Each path below is one point turned by a fixed rotation once a step. After each direction that follows a path, write how fast that rotation turns it, in degrees per step (0 if it stays still).
Each turn is a multiple of 5 degrees from 10 to 175, or 0.
Each row of a path follows its step; steps can be skipped.

step 0: [24.0,-30.6,-26.0,-34.0,-0.8,-2.5,10.7,-11.3,16.3,-5.8,-22.6,-44.7,5.6,9.2,30.5,31.6,-62.0,13.0,-19.7,-17.4,24.9,30.9,-15.1,5.4,-16.4,3.7,4.8,0.5,-3.0,7.0,-4.2,36.5,-6.4,20.8]
step 1: [-1.9,8.4,-11.9,9.8,34.5,15.8,-4.7,4.3,5.5,1.5,-25.0,-25.4,-19.2,-42.1,8.3,38.3,15.2,34.2,31.4,10.1,38.9,2.8,-19.9,-23.2,25.7,-26.3,-34.5,-24.9,11.0,-14.1,-32.7,3.4,23.7,9.4]
step 2: [45.4,-6.5,-14.7,28.5,-0.7,8.0,-4.9,9.2,10.1,10.3,-13.1,-23.1,-44.6,11.7,35.5,-34.0,-14.3,-19.6,-9.3,36.4,28.0,-13.7,-7.2,5.6,21.8,-1.6,14.8,26.5,-20.7,-40.6,-34.0,4.5,-6.7,-22.2]
step 3: [33.2,4.6,23.3,-9.5,1.6,33.6,30.4,7.4,34.5,-13.2,-9.9,-1.6,14.5,-49.8,0.5,-20.7,-20.1,37.4,-4.5,-18.3,3.7,-17.3,-9.3,-16.3,30.6,-7.9,-0.9,14.7,-40.7,34.3,-15.3,-2.2,-34.4,-25.7]
step 4: [-21.1,-0.1,-29.0,-34.0,8.0,10.3,18.9,24.1,7.0,38.2,2.8,13.5,38.2,-7.4,22.7,-49.9,20.6,-3.8,3.2,21.9,53.8,11.2,-15.5,-13.5,20.7,40.0,0.8,-5.8,-5.0,7.0,-21.9,-4.1,8.7,10.2]
step 5: [21.3,-8.7,-11.6,-29.6,9.1,-30.4,10.5,-2.4,16.1,8.7,-18.2,-40.1,7.8,-6.5,13.5,17.8,-26.1,-27.8,5.1,-6.8,17.7,-4.2,-54.4,-25.3,1.8,-2.4,64.4,-17.2,11.9,22.9,11.5,6.2,-27.9,0.4]
step 6: [-14.8,-24.3,6.4,-22.1,23.7,6.5,33.2,-13.1,6.1,3.3,-31.5,-20.8,-2.3,-10.5,44.8,27.3,7.1,35.5,44.8,11.1,42.7,4.2,-11.1,43.4,-5.0,-25.3,-21.6,-21.1,-12.9,0.6,15.6,13.6,10.2,-3.2]
step 7: [0.6,5.4,-29.6,22.4,39.3,17.3,-53.5,-15.4,4.9,20.3,-25.1,-22.3,-31.5,-30.9,40.5,-0.6,-32.9,-6.9,-33.5,26.0,26.8,-17.1,-7.9,-8.9,0.6,13.1,-14.2,-15.3,-14.6,-12.2,-12.0,9.9,-8.5,-3.6]
step 8: [41.8,-2.7,17.7,3.2,11.0,9.9,37.1,20.5,19.7,11.5,7.5,10.0,-25.7,-38.0,26.7,0.2,-0.8,-20.7,38.3,-1.7,-23.9,-38.5,-30.4,-25.9,20.5,-8.7,-25.5,-1.1,-37.7,-14.3,-18.2,7.8,-14.1,-27.1]
step 9: [16.1,16.4,-20.1,-6.4,-7.1,4.0,37.9,14.0,11.9,8.8,6.5,15.4,15.2,-36.5,36.9,-28.0,4.2,13.9,-20.4,23.7,30.4,-8.2,14.9,30.8,14.9,55.5,3.8,34.9,-5.9,26.0,-2.8,32.5,-24.2,3.5]
step 10: [21.4,12.9,-27.2,-57.1,10.2,-19.3,-14.4,-9.2,-8.5,1.8,-12.4,0.5,19.3,-24.8,-7.2,-29.6,6.0,-14.3,1.2,-2.9,12.8,-5.0,-47.9,-31.5,28.2,-6.6,-1.4,-32.5,7.5,51.4,4.7,28.6,-5.4,-8.4]
step 11: [14.8,3.3,-26.0,-20.2,7.6,12.4,46.0,-9.8,-12.5,25.3,24.9,-7.8,4.1,21.9,54.9,25.5,8.9,8.9,13.6,6.7,33.0,17.8,-49.1,5.7,-22.4,-18.7,27.4,-7.9,-7.0,-15.7,21.5,27.4,18.6,1.4]
Directions:
[0.9,2.1,5.5,0.0,6.5,2.1,11.3,-1.4,-5.8,-3.6,3.8,2.2,10.2,-5.4,2.1,7.7,0.9,3.4,6.8,-6.8,1.6,-15.8,-3.1,-5.8,-0.4,-13.2,-2.0,11.3,-6.3,2.1,2.8,-6.5,13.1,14.3]  145
[-11.1,-1.2,1.8,-2.0,14.0,4.8,-9.1,-9.9,-0.8,-2.9,-0.3,2.6,11.7,-4.0,-0.8,-4.9,1.7,10.8,-2.5,8.6,1.8,-2.1,4.8,0.9,4.1,4.7,-11.8,-0.8,15.1,7.0,-13.8,3.6,-0.4,6.1]  125
[-12.9,0.4,-4.8,4.1,-1.3,-3.1,-1.4,-3.2,-10.4,0.5,-0.7,1.6,12.2,13.7,8.4,3.2,-11.6,4.0,11.1,-12.9,6.3,0.0,-3.5,-0.3,-2.4,0.9,11.0,-13.5,2.5,6.4,1.0,1.1,0.4,-6.4]  60
[11.8,8.3,-1.2,6.4,6.0,-3.1,-0.6,1.8,3.4,14.1,7.1,2.2,2.3,3.3,5.1,5.4,4.1,-0.8,0.4,8.0,-8.8,3.3,-8.2,-10.8,-4.9,4.4,3.0,-11.1,8.3,-1.5,-9.4,-14.7,10.4,0.0]  115
[0.7,7.7,4.7,8.5,6.8,-2.6,-12.5,9.6,-6.1,-6.2,0.4,8.8,-0.4,-3.2,10.9,-1.7,-9.1,5.2,9.2,4.8,-10.4,6.4,4.9,0.0,12.9,0.4,1.0,9.7,-13.1,-4.8,-4.0,-2.9,-2.9,-5.3]  65
[-12.1,-10.2,12.4,0.8,6.3,0.7,0.0,4.2,14.9,4.2,-11.9,-4.5,2.3,-2.2,2.0,-4.8,-1.1,-5.4,3.4,7.5,8.3,-2.4,3.2,-2.5,-1.2,-0.9,9.2,-1.4,-5.1,2.6,1.9,-20.0,-5.7,-0.3]  25
[1.4,14.6,5.1,-9.2,8.1,-0.2,4.2,-5.8,-5.7,7.7,0.2,-8.8,-4.9,11.3,-2.6,-11.0,-9.3,10.5,-6.4,5.8,0.6,-2.4,4.7,-2.9,-1.3,-5.6,-8.4,0.6,-3.1,3.5,13.3,-5.3,1.7,-11.1]  95
[2.5,6.3,4.0,6.3,2.6,-2.4,5.9,9.4,-5.4,3.9,-2.3,-2.8,12.2,-3.3,-7.1,-19.0,3.8,-4.5,3.4,-6.7,-3.5,8.3,-11.5,2.4,-11.0,8.3,-2.1,8.7,-2.2,11.5,-1.3,2.2,-7.0,3.1]  65
